Turns, then the turns between two rows, first turn first; the first pair answered:
turn J711:
[-25  13   0  -2   3   5   2 -17   0  -9   4  -7   3   0  -4   8  -2   8
  21   0   3 -12  -7   3 -18  33  -4   6   7  16] -> [ -7 -12  15   0  25   1  -9  -2  -4 -14  -3   3   8  16 -12   0  -1  -5
  13  12   2   8   8   1 -13  31 -19   0  -1   5]
[-16  -3 -12  -4  -3  16  -1 -17 -14 -10   9  12 -11 -11   5  11   2  -4
   6   8   4 -36  13   2  -2  12  19  15 -27   5] -> [ -7 -18  -4  -6  12  14  -7  -9 -18 -15   5  16  -7   0  -1   9   1 -11
   5  16   5 -24  24   3  -1  16  10  12 -31  -1]
[  5  -2   4 -14  11   7  -4  -1  -9  -4   2   2  11   5  -9  -7   0  -4
  13  -3   4   5  -1   4  -7  18 -12 -15  13   3] -> [ 13 -10   9  -3  11  -1  -7   5   1   1  -2  10   6   5  -6 -14   6 -10
  -2  -4   2  10  -4  -2   4   3 -13 -17  10  -8]
[  3 -16   0 -10  13   3   2   0 -19 -12  -2  -1   3  12  -9   1  -9  -1
   4  11  13  11   5  10  -5   7   0  -1   1   9] -> [  9 -22   5   4  10  -7  -2   5  -7  -5  -6   9  -3   8  -4  -7  -2  -7
 -14   8  11  17  -2   2   7 -12   1  -5  -2  -3]
turn J113:
[ -5 -13   2   1   2   6  -2   4  -6  -1   8   8  -3  -2   0  -4  -8   0
  -2  -4   1  -9   7   0 -11  23   0   6  11  -8] -> [ -2 -16   2   1   4   5  -4   5  -4   0   7   9  -4   0   0  -5  -8  -1
  -6  -4   2  -6   6  -1 -10  22   1   5   9 -11]
[  5   9  -2   1   8  12 -12   6  -5   7  -2   1   3   5 -10  -6  -5   3
 -11   1   7  16  -5 -11  17  15   1 -19   7 -11] -> [  2  15  -9  -1   0  13  -8   2  -5   6   1  -4   0  -1  -6  -3  -8   9
 -10  -3   9  12 -11 -10  15  14   8 -18  10  -7]
[ -2  20   7  17 -11   4  14  11  22  16  -1   8   3 -12   5  11  13  -2
   7  -7 -10  -6 -10  -9  -5  -6 -17   3   9 -12] -> [  1  17  11  18  -6   4  12  13  23  15  -3  10   5  -9   3   9  14  -5
   7  -5 -10  -3  -7  -9  -4  -6 -22   2   7 -14]
turn J445:
[ 20  25  -6  16   3  -1  -6  -5  16 -12 -16 -10  24   3  -9 -11  17 -10
   8  -6  -6  23 -11 -10  17 -17 -18  -8  25  -2] -> [  2  22 -14  22 -13 -14   8 -22  16  -8 -11  -2   4  -9   4  -5   7  -2
  -1 -13  -4   0 -15  -6  27 -33  22  19  -1   6]
[-11  -9  -1   4   4   1   0  -4   0   4   0  18  -6  -4   1   7   3   0
   4  -3  -9  -6  16  -9   3   7   9   6 -17  -1] -> [ -2 -10   3  -2  14   6  -5   3   0   0  -2  14   2   3  -5   5   6  -2
   9   2  -8   2  20  -7  -1  13  -8  -1 -10  -2]
[  5 -10  12   5   4  -3  -5   5   7   7  -8  11  -2   8  -7  -6   7  -6
   0   9  -7  -2  12   4   5 -11 -15   7 -17  -9] -> [  0   1  13  12  -4   0  -6   6  10  13  -4  15  -3   1  -6  -5  11  -7
  -4   0  -9  -1   3  -7   3 -11 -14  -4  -6 -16]
[-21   8   1   5   8   7  -1   5  -8  -3  12  -2  -1   2  -9  12  11   9
  19   3  -2   6  11  14 -13  11  -2   4  -3  -5] -> [-26  12   1  10   2   7   0   3  -7   0  14   1  -3  -3  -8  13  13   9
  15  -2  -2   4   5   9 -13  11   2   0  -1  -8]
turn J912:
[-16   1  19  24   1  -5   2  -2  19  14   5  24  -7  -6  -9  -2   9 -13
  12   3 -22 -19  19  -6  14 -16 -11  10 -23 -13] -> [-24  -8  13  14   7  -1   8  -8 -10   9  12  27 -13  -3  -7  10 -13  -8
  12   2  -9 -14  21  -5   5   4  21  17 -32   1]
[  2  -9  19  -5  10   7  -4   5 -18   2   5  20   5   7 -12   4   1  -8
   7   7  -7  -9  15  -1 -13  16   1  -6 -12  -4] -> [  3  -1  17  -7   8  11  -5   6 -15   2   5  15   9   6 -13   4   4  -8
  12   7  -8 -10  12  -1 -16  18  -8 -12  -5  -4]
[ -6  14   0  -1  -9   5  -1  -2   6   0   5  -6   9  -8   1   2   5   8
   1  -9   0 -10 -10   6  -6  -1 -15  -3   8   3] -> [ -3   4   6   6  -8  -4  -2   0  12   2   1   3   4  -7   2  -3   8   2
  -8  -7  -3 -11  -7   6   4 -15 -12   4  -3  -3]
turn J656:
[ -8  38   9 -22 -18   6  -3 -13  29  -3  -5 -14  13  -4  -7 -16  15  13
  43  24 -18 -18  -1  -8 -14  -6 -36   5  27   1] -> [  7  29  -4 -28 -15   1  -3  -9  33 -10 -11 -30  11  -2   4 -25  10  18
  27  28  -7  -1 -14  -3  -9 -18 -33   3  34   7]
[ -3  -3   0   4   6  -5  10  -4  -1  -4   3  -3  -5   6  -8   5  -2   4
  13   6  -3 -13  12  12  -2   2   0  17  -9   9] -> [  2   0   5  15   2 -10   6   0  14   1   0   3  -6   2  -7  -2  10  -1
   5   4  -9 -12   8   6   4 -11  -9  12  -4  -3]
[  1 -17  -1   5  16   5  -2  -1 -20  -3 -11  15   6  -3 -12  11   2   4
  -4  -5   6   4  19  -8  -2  13  16   2 -22   8] -> [  3 -13   6  19  11   0  -7   3  -4   5 -13  24   5  -6 -12   4  15  -3
 -11  -9  -2   4  14 -18   7  -1   3  -5 -19  -6]
Now pairs of rows:
(two turns a pair)
[  6 -14   8  11  -5  -8   2   9  11 -11  -3   6  -6   4  -3   6   5  -6
  -2  13  -9 -14   4   3   5 -10   3   9 -18 -13] -> [ -7  -4  -3   2 -13  -2   9   0   0 -12   4   1  -9  -3   0  16  -6   4
   5   6  -3 -19  -4   3  -3   3  23  13 -14   0]  J711, J912
[  0   5   7  -3  10  17  -7   8 -15  -5  -3   4  15  15  -6  10   7  -4
  13  -1   0  13   8   0 -10  26 -12  -8   8   1] -> [  7 -14  13  12  13   3 -10  12 -10   0  -7  20   4  14   0   2   8 -13
 -12  -3   0  22   5  -8   4   5   1  -7  -6 -12]  J711, J912
[-10 -12   2   3  -3  -9   0  -6 -13   4   5  23 -10  -2   6   6   1   2
   1   4  -2 -12   4   6  -1   3  12  16 -14   3] -> [  6 -13  10  10   3 -11 -11   7   0   7  -1  22  -3   1   2  -6  13  -7
 -10   7  -5   6   0  -1   4  -5 -13  -2   2 -11]  J445, J711
[ -4  -3   8   1  -4   6   3  -4 -12  -2   5   6   1   0 -10   2  -2   7
  -6  -9   3  -9  -1  -3  -2   5   2  -2  -5   0] -> [  6  -6   1  -1  -3   3   2  -1  -9  -4   1  -2  -1   0  -5  -5  -4   8
 -15  -6   9   1  -8  -1   1  -4   2  -5   0   2]  J656, J656
[-18  -7  -6 -20 -19   3  19  -5   6  -4   4  -5 -10   4  -2  15   5  13
  22 -17  -5 -17  18   7  -2   7   6   5  -3   7] -> [  4 -34  11 -10   1  -7   6  11  10  -4  -7  11  -9  18  -7   4  10  -4
   2  -8  -6   5  27   3  10  -7  -8  -2 -12 -11]  J711, J711
[ -2 -19   7  11   2  -3 -16  18 -12  11   1  20   0   4  -7   1 -20   1
 -24  -2   3  30   4 -19 -13  -2  10 -21  10 -12] -> [-13  -7  -9   5 -11  -1  -6   7 -16  10   6   9  -5  -6   3   8 -30  14
 -22  -8   9  20  -8 -15 -17   0  31 -12  13   2]  J711, J656
[ -2  -1  21  17   4  -6 -10  -3  18  25  -2  12  -4   5  -4  -8  19 -21
   1  -6 -17  -8  25 -12  -5  -5 -32  -7  -2 -10] -> [-16  -7  13  21  -6 -13   1 -16   8  28   5  20 -20  -3   6   0   5 -14
  -9 -14 -12 -19  18 -13  -1  -9   9   9 -21  -2]  J711, J912
[  3   6 -14   5  -7   7   6  -7   7   6   4  -7 -10 -11  19  -8  -8  14
  -5  -5   3 -12 -13   0   7 -15  14  11  -3  10] -> [ 21  -6  -7  -4  14   8  -2   5   7  -5  -6 -14   1   7  11 -15  -5   8
   2  12   3   1   4  12   6 -13 -13   9  -3   9]  J445, J912
[ -6  -9   5   0   2  -8  -7  -4   1   6  -6 -11 -20   8   8 -18  -2  -3
 -18 -11   8   5 -16   0  -1 -11  15 -12  -9   3] -> [-12  -3  -1 -13   5   2  -4  -9 -11   0  -2 -20 -14  12   3 -10  -9   4
   0  -8  11  -1  -9   9 -13   8  14  -8  -7  16]  J711, J711
[ -4   7  -5  -5  14  -5  -3  -4   3   0  -4  -4   1  -5  -7 -14   2  -7
  12   7   5   2  -7  13  -8   4 -16   6   1   4] -> [ -3   0  -3  -4  17  -9  -1  -5   3  -1  -5  -2  -1  -3  -5 -14   0  -7
   9   9   6   1  -4  15  -4   0 -11  11  -6   4]  J912, J656
[ -7  14  -3 -16 -14  19   0   7 -13  -3   7  -5  -1  -5   0   7   7  -2
  -8   7  13  17  -1 -13 -28  12  -8 -21  32   4] -> [-29  15   5   4 -31   5  10  -7  -1   8  12  19 -18 -16   3  13  12  -5
  -8  -1  -1 -18   5 -13 -15  -8  13   4   0  -1]  J445, J656
[  0  -3  -4 -11   5   9   4  -2 -22  -9  -4  -3   0  -3   0  10 -14   8
   1  -1   8  10   0  -2  -9  15  13   1  -3  11] -> [ 13   3   3  -5   8   8  -5  10  -3  -7 -10  -6   9   0  -5  -1   3   1
   1   3   0  16  -1  -5  -4   6 -21 -13  12  -3]  J912, J711
